Each path below is one point turned by a fixed rotation once a step. After each direction that follows a path, write how fast that rotation turns it, in degrees each step (0 if it stays still).
Each turn is a multiple of 5 degrees from 10 to 175, or 0.
Each row of a path follows its step; steps can be skipped.
Rotation 1:
step 0: .04; -.10; .15; -.21; .04; -.35; .18; -.08; -.11; .06; .05; .01; .20; -.12; .28; -.07; .09; .18; .00; -.12; -.27; -.12; -.12; -.02; -.18; -.14; -.23; .13
step 1: .08; -.04; .11; -.11; -.20; -.05; .18; .13; .02; -.06; -.04; .26; .20; -.15; .09; -.16; -.13; .00; -.26; -.28; .17; -.17; -.06; -.03; .03; .00; -.32; .24
step 2: .03; .24; -.04; .05; -.15; .05; -.21; .13; .02; .21; .19; -.11; .32; -.09; -.12; -.02; -.24; -.04; -.02; -.27; .06; -.15; .17; -.04; .07; .09; -.17; .26
step 3: -.05; -.04; -.11; -.15; .05; .02; -.10; -.39; -.05; .10; .04; -.31; .47; .00; .09; .05; -.20; -.04; .06; .00; -.11; -.05; .01; -.13; .09; -.02; .00; .20
step 4: -.17; .02; -.19; -.07; -.14; -.15; .17; -.29; -.21; -.07; -.04; -.07; .29; -.06; .30; -.10; .04; -.06; -.21; .11; -.02; .04; -.10; .20; .21; .13; -.22; -.01
step 5: -.07; .19; .00; .08; -.26; -.43; .07; .13; -.05; -.02; .06; -.03; .16; -.32; .08; .11; .09; -.25; -.16; .08; .21; -.06; -.03; .11; .00; .08; -.01; .17
step 6: -.19; .27; -.03; .10; .08; -.19; -.04; .08; -.10; .12; -.14; -.13; .15; -.37; -.08; .07; -.21; .11; .00; -.09; .07; -.04; -.23; -.19; -.08; -.20; .08; .24
step 7: -.27; -.11; .01; .04; -.07; -.06; .12; -.20; -.14; -.10; -.12; -.16; .22; -.21; -.14; -.05; -.23; .38; .09; -.07; .11; .00; .03; -.10; -.04; -.11; -.31; -.05
step 8: -.07; -.13; -.01; .05; -.22; -.05; -.06; -.19; .00; .10; .20; .01; .10; -.23; .12; .07; .21; .12; .20; .02; .16; -.11; -.05; .07; -.02; .07; -.52; .06
step 9: -.14; -.03; -.03; -.16; -.10; -.11; -.11; .05; .30; .30; .20; .21; .23; -.17; .27; .15; -.11; -.01; -.07; .10; .09; -.14; -.23; .02; -.09; -.08; -.10; .10
Directions:
.05; .00; -.03; -.02; .03; -.20; .06; .09; -.03; -.07; .00; .00; -.06; -.02; .09; .02; -.01; .00; -.06; -.08; -.02; .01; -.05; .00; -.03; -.01; .08; -.04	70
.07; .09; .01; .00; .00; .04; .12; .01; .05; .07; -.04; .01; -.02; -.04; .11; -.05; -.01; -.08; -.04; .09; .03; .00; .06; -.03; -.12; -.04; -.05; -.03	85
.07; -.04; -.02; -.12; .07; .02; -.02; .03; .01; .06; .05; .04; .03; .12; .04; .02; -.09; -.03; .05; -.09; .07; -.08; -.01; .03; -.03; .07; -.08; -.02	45
-.08; -.01; .05; -.11; -.10; -.02; .05; .01; -.04; .08; -.01; .06; .01; .07; .08; .06; .09; .02; .05; .02; -.01; .12; -.01; .06; -.02; .03; .04; .06	80
